Some points:
[ 16 -32 -17  35 -11  -7 -28 -44 -16  43  10  22  -2  -5 -49 100   5  23
  -1 -56 -58  20   3 -24  26   1  15   2 -12 -38  12 -12 -46  36 -35 -13
 -14  27 -51 -13 -28]
[ -11   18  -14   13  -14  -25  -96   13  -50  -60  -43    7    6    4
  -10    7  -26   38   -8    4  -36  -10  -10   -1   -9   26  -40    6
    9   11   12    4  -14  -62   -2  -66   13   26 -107  -25   42]
[-77 -37  22  28 -10 -68 -48  31 -20  -5  58 -47 -27   4  -9  19 -38 -46
   0   0  -1  -6 -14 -23  35  11 -65   2  52 -26 -37   0   0 -42 -31 -24
 -43 -51  15 -19 -34]
[ 22  67  34   7  48   3  33 -34 -41  28  46  24  40  -2   2  -7  -7  19
  52  -4  61 -13 -25  37  28   0  42  15  30  63  25  -5  -9  12  15  24
  -3 -30 -19  43  -9]
[-47 -12  -1  28  28  59  44  -3   9 -18  12  -1  -9   4  18  28  54 -21
 -38  13  21  24 -21  12   6  68  45  33  12   8  27   9  14  29 -21 -10
  30 -84 -19  13  48]
[-19 -49 -56  12  77   2   8 -89  27  17 -23 -27  23 -36 -15  -6 -61  16
  18  16 -39 -12  -3 -36   1  -8 -18  33 -27 -19  45 -19 -29 -62   2 -64
   1 -19  21   5 -31]
[-68  43  29  79  -7  31  -6  12  56 100  24  25 -18  68   5 -26  38  28
 -62  43 -28  18  15 -33  19  45   9  -2  41  31  46  46  24 -25  39  33
 -42  36  -4 -14  20]
[-51  -2  58  -9  59  23  -5  14  -1 -20  -6 -28 -22  47  41  18   5 -36
 -14  20  12 -13  20  20  10  38  19 -40  14 -10  55   1  81 -35  22  55
  21  48  29  23  30]
[ 70  -4 -27   8 -34 -20  48 -12  23  -4  30 -28 -15  15  37 -25 -45  16
 -34 -89   5 -18 -15   8   9  -1  35   7 -11  20  -1  25   7 -52 -23  24
 -32  -1   9 -12  -3]
[-46   6 -39 -57 -13  18  22   3  -9  -6   1  11 -13  35 -15 -18 -53  38
   6  -3  41   1 -10  17   8 -34 -36  -7 -11 -52  20  18 -47  46  -8 -14
 -28  -1  30   5  80]
[-44 -12 -45 -24 -29  14  49 -23 -21   8 -11  -7  22  10  29   7 -22  -3
 -15 -22 -38  39   3  22  -6 -59  38  -7   3  25 -75 -24  20   0  -8 -20
  -9  21   8  10 -21]
[-61 -23  32  33  25  18 -29  37  57  31  38  33 -37  24  -1   4  34  62
 102  64  29 -14  61  32  -4  19  25  -9  20 -19 -30   9  25 -54  16  -5
   5  40  21  57  41]
[ 29  31 -14   4  11 -28   1  45   7  -9 -20  20  10 -12  25  42   6  31
 -90 -49  21  -1  -2   1 -78 -42  26 -50  -1 -53 -17 -10  28 -35  11 -16
  -2  -9  41  22 -27]
[ 27 -40  35 -29 -47  28  55 -11   9 -55 -19  -3 -25 -17 -13 -10  -5  75
   5   2  20 -39  -5   1 -51 -31  36  37   1  39  -7 -42  11 -20 -33  63
 -68 -16 -36 -38  -4]
[ 24   1  -7 -25 -62  18 -22 -27  -8 -10   7  14   1   1  -7 -50  -1 -51
  25  36  24   6  -7  -1 -72   0  19 -81 -29 -27  -2 -49   4 -20  53  -7
 -23 -28 -18 -46 -33]
[ 85 -40 -44 -19  61 -18 -18  42  28 -34  94 -50 -28  27 -19   8  41 -33
  -9  59 -17  -5 -17  56 -60 -15 -40 -10   8  19 -21  67 -28  -6  45 -53
  -4  27 -28 -32  41]
[-21 -22 -51   6 -19 -17   9  74 -75  38  -6 -35  17  18 -35   5  30   1
 -40  59 -56   1  -5  30  31  34  -8  49   4 -39  16  13  -9  23  20 -27
   2   5 -35  22 -38]
[ -34   67   -8   -7  -47    6   17   -4    9  -58   -9  -27  -26   -1
   26  -24  -15    5  -29   20  -22   18   37   14   15  -10   -1  -28
  -24   19   12   10 -127  -21  -32    2   17  -15    4   16  -31]
[  -5  -47  -26   36  -20  -31   56  -33  -15  -26    3   -9   29   12
  -50   30  -26 -102   -5  -10   -1  -25  -13  -37   18   27  -42   49
   11  -92   17   19  -20   25   10  -10   47   -9  -36   13    1]
[ 40  68  79  61 -17  58  18   5  22   3  32  44 -18 -19  26  21 -24 -15
  30  25 -16 -15  42  -2  33 -34  46  29 -23  10  13  30  82  17 -15 -15
  57 -12  -8  -2   3]
[-31  18  77  30  48  19 -16 -13  -3 -46   3  40 -29   0  23 -42  40  21
  -8  25  43  15 -33  17 -25 -46  17 102   6   1 -12  33  19  30   6  -3
 -19  44  24 -49   1]
[  3  12 -37   1 -21 -45   6 -17 -14  19 -17  11   1 -34 -10  14  17  77
 -11 -23  15  33  67 -21 -51  -7 -46  28 -21   6  32   0  16  87  -2 -25
  27 -61   5  -3 -11]
[ 22 -10   8 -28 -13 -13 -18 -34  19 -26  39  14 -27 -32 -15 -15 -38  74
 -31  24 -26  -7  -1   6  -1 -23   4 -14  18  21   9 -75  -2  47  39  14
  -6 -35  36  14  31]
[ -2 -69 -26  72 -22 -22  32  55 -53  16 -10  25   4  17  -9 -37  33 -47
  98 -55 -38 -12  -5 -16 -17 -26 -24  -8  20  -4  65  -1 -26   5  18 -10
   5  24   6   7  28]
[ 75 -29  -1 -20 -22  36   9 -14 -28  -5 -51   0 -29  11  40   0 -17  14
 -22  18  66  -9   8 -22  37   4 -30   0  11  25 -17 -18   6   0  67 -25
 -26  11  30  77 -28]
[-27 -81  72  48  26   7 -70  19 -41  -8  16  -1  56  27 -34 -35 -48 -20
 -41  12   9  63   8 -32 -39  -4 -10  -6  -3  13   4  33 -26 -11 -25 -25
 -12  11   6  20  28]
[ 41   1  -4 -54 -25 -45  -3  -6 -14 -24 -24   1  21  18   0 -27  78  36
  -6  -7 -23 -22 -25 -91  25   0  13  -8 -10 -20 -15   2 -11 -25  -4 -30
  40 -33  13  17  22]
[-31   3  26  -5  56 -13  67  49  26   6 -22  35  19 -44 -20   3   4 -11
  18 -77  41  51  -8   8  87   6 -21 -49 -43   8   9 -33  -2 -23 -18 -44
   0   3 -46   7  12]
[ 57 -29  21 -13  49 -13 -18  25 -16  -3  -8  18  13   8  19 -40  33 -30
   8   1 -17   6 127 -16  37  28   9   9  88 -15 -27  12 -20  14  37  31
 -18   7 -35 -33   6]
[ 29  15 -89 -24 -13  40 -50 -16 -18 -26 -12 -12 -41  -8 -50 -17  22  11
  21 -14  28  43 -18  -8  69 -26  13 -18 -40   0 -29   6  58 -41  -8  42
 -21 -38  -3 -52  -7]
[ 10   1 -26  20 -52 -28  43  13 -33  16   6 -80  30 -86 -36   1   7 -19
   8  67   9  20 -14 -32  -6  20 -45 -40  13 -23  -9  19   6  19  12  15
  10  73 -36  27  25]
[-33 -29  61  23  10 -21 -36   4  10  16  -1 -21 -57  22  -2  49   5   7
   0 -13  91 -28  35  28 -17  19  65  -9  10  40   8  59 -14 -13  56  14
  12  19  44 -15  10]
[-13  66   1 -26   6  87 -33  64  33 -43  -4   7  51  28  12   0 -19  34
  10 -48  17 -65 -17  -1 -23  39  -5  11  16  12  -2 -18  23  80  18  -2
   9   0   2  26 -16]
[ 28   8 -34 -27 -18 -45  36 -44  -6  -3 -23  45 -31  90   3 -25  -9  27
  15  -3  -9  -9 -17  63 -19  16 -36 -31 -22  37  -1   8  26   7 -30 -15
  48  -8   6  -9 -56]
[-63  50  30 -39  10 -19  23 -33 -13   9 -49 -45  12 -13  12  56  -2  -1
  57 -35 -34  42 -42 -59  -3 -51 -36  18 -46 -15  11 -13 -34   4  41  19
  18 -17 -31  14 -34]
[   2   17  -24 -127  -21   23  -32   -3   25   -4   68   62   -5  -79
   23  -16   11    9  -17  -32   -6   -1  -17    1  -23    6   20  -23
   18   26   47   56    3  -33  -16    7  -26   37   31  -13  -40]
[  41   31  -28  -32  -41  -24   10   21    4   29  -45  -44   14    1
  -47   23  -20  -63   53    9  -13   58  -30  -25   -2  -50   10   23
   13  -17   41  -20   16   26 -109  -37    9  -29  -11   27  -22]
[ 30   1   5 -11 -23 -36 -21 -42 -25  -2  15 -26 -27 -22  78 -59 -12 -22
  12 -38 -65  19 -21  -8 -34  56  27   8 -40 -42 -52 -11  41  18 -10 -11
 -60   9   3  13  31]
[-33 -12  41  35  13  -4  -6 -15  66 -38 -16 -13  99  16  -7  52  38  35
  10  21 -16 -10   0  10   3  55   9 -46  -6  23 -21  30  28  10  14  32
 -31   5  26 -10   6]
[  7   5 -73   2 -31 -40 -10 -12  49 -14  18  42   0 -13  34  24   6 -72
  -6 -13  42 -38  31  -7 -15 -19  -9  43 -23  27   4 -91   5 -24  -3  22
  -7  32  13 -21   6]
[-55 -27  13  19  70  11  49  28 -51  40  10 -36 -40  -1 -67 -34   7 -62
 -20  19 -47 -97  30 -69  -7   7 -29 -23 -15   7 -80 -11 -44  15 -25 -12
  16  15  21 -29 -16]
[-11 -35 -35  -4  13 -39 -66 -17  44  -2 -27  -9 -15   3 -10 -23 -23 -43
 -24  -6 -19   8   7   2  11 -40  11  13 -20 -24  -9 -16 -42  39  17  63
  19  -9 -70  51 -35]
[ 54  60  39  25  13  28  30  42  12  22  -7  10  27  -2  51  45 -47  30
  29  56   1  43 -31  16  38  65  27  28 -11  12  -2   3 -12  19  -4  38
  42   6  93 -48   3]
[ 24  48  55   4  -1  58  -3   1  24  28  30 -15  38   0   2  -3  44   8
   2 -16  46  16  -5  84  22 -20 -67  40 -40  23  -5 -44   8  -6 -19  38
  39   7  34   0 -19]
[ 24  41 -14 -33  19  11 -13 -17   1  26 -79  56  15 -58 -42  -6 -16 -49
 -28   2 -28 -48 -40  32 -14  -5  36 -14  14  22 -47   9  11 -27 -27  35
 -41 -13  38  -2  19]
[ 24 -37   1  -8 -13  22 -17 -37  10  55 -29   0  -8 -24  66 -13  15   9
 -20   0  13 -24 -46  44   9 -38  -5 -63  47 -11 -12  -7  -1  29 -47  14
  47 -12 -19 -44  10]
Along one direction, these points spread out more than along any other. Take the direction at right angles to it along which they spread out most. Then take the direction at right angles to both along which they spread out most. Go by this last direction. Where along it does each point below lie, from 0 to 99? The average is 50, and the first point in the table lies past the average. One standard deviation of the points above along it is 16.
[ -11   18  -14   13  -14  -25  -96   13  -50  -60  -43    7    6    4
  -10    7  -26   38   -8    4  -36  -10  -10   -1   -9   26  -40    6
    9   11   12    4  -14  -62   -2  -66   13   26 -107  -25   42] 35
[ 22  67  34   7  48   3  33 -34 -41  28  46  24  40  -2   2  -7  -7  19
  52  -4  61 -13 -25  37  28   0  42  15  30  63  25  -5  -9  12  15  24
  -3 -30 -19  43  -9] 72
[ 24   1  -7 -25 -62  18 -22 -27  -8 -10   7  14   1   1  -7 -50  -1 -51
  25  36  24   6  -7  -1 -72   0  19 -81 -29 -27  -2 -49   4 -20  53  -7
 -23 -28 -18 -46 -33] 25
[ 41   1  -4 -54 -25 -45  -3  -6 -14 -24 -24   1  21  18   0 -27  78  36
  -6  -7 -23 -22 -25 -91  25   0  13  -8 -10 -20 -15   2 -11 -25  -4 -30
  40 -33  13  17  22] 45
[-19 -49 -56  12  77   2   8 -89  27  17 -23 -27  23 -36 -15  -6 -61  16
  18  16 -39 -12  -3 -36   1  -8 -18  33 -27 -19  45 -19 -29 -62   2 -64
   1 -19  21   5 -31] 56
[-27 -81  72  48  26   7 -70  19 -41  -8  16  -1  56  27 -34 -35 -48 -20
 -41  12   9  63   8 -32 -39  -4 -10  -6  -3  13   4  33 -26 -11 -25 -25
 -12  11   6  20  28] 41
[ 75 -29  -1 -20 -22  36   9 -14 -28  -5 -51   0 -29  11  40   0 -17  14
 -22  18  66  -9   8 -22  37   4 -30   0  11  25 -17 -18   6   0  67 -25
 -26  11  30  77 -28] 43
[ 29  15 -89 -24 -13  40 -50 -16 -18 -26 -12 -12 -41  -8 -50 -17  22  11
  21 -14  28  43 -18  -8  69 -26  13 -18 -40   0 -29   6  58 -41  -8  42
 -21 -38  -3 -52  -7] 40
[ 57 -29  21 -13  49 -13 -18  25 -16  -3  -8  18  13   8  19 -40  33 -30
   8   1 -17   6 127 -16  37  28   9   9  88 -15 -27  12 -20  14  37  31
 -18   7 -35 -33   6] 32
[-63  50  30 -39  10 -19  23 -33 -13   9 -49 -45  12 -13  12  56  -2  -1
  57 -35 -34  42 -42 -59  -3 -51 -36  18 -46 -15  11 -13 -34   4  41  19
  18 -17 -31  14 -34] 83
[  7   5 -73   2 -31 -40 -10 -12  49 -14  18  42   0 -13  34  24   6 -72
  -6 -13  42 -38  31  -7 -15 -19  -9  43 -23  27   4 -91   5 -24  -3  22
  -7  32  13 -21   6] 41
[-46   6 -39 -57 -13  18  22   3  -9  -6   1  11 -13  35 -15 -18 -53  38
   6  -3  41   1 -10  17   8 -34 -36  -7 -11 -52  20  18 -47  46  -8 -14
 -28  -1  30   5  80] 51
[-31  18  77  30  48  19 -16 -13  -3 -46   3  40 -29   0  23 -42  40  21
  -8  25  43  15 -33  17 -25 -46  17 102   6   1 -12  33  19  30   6  -3
 -19  44  24 -49   1] 48
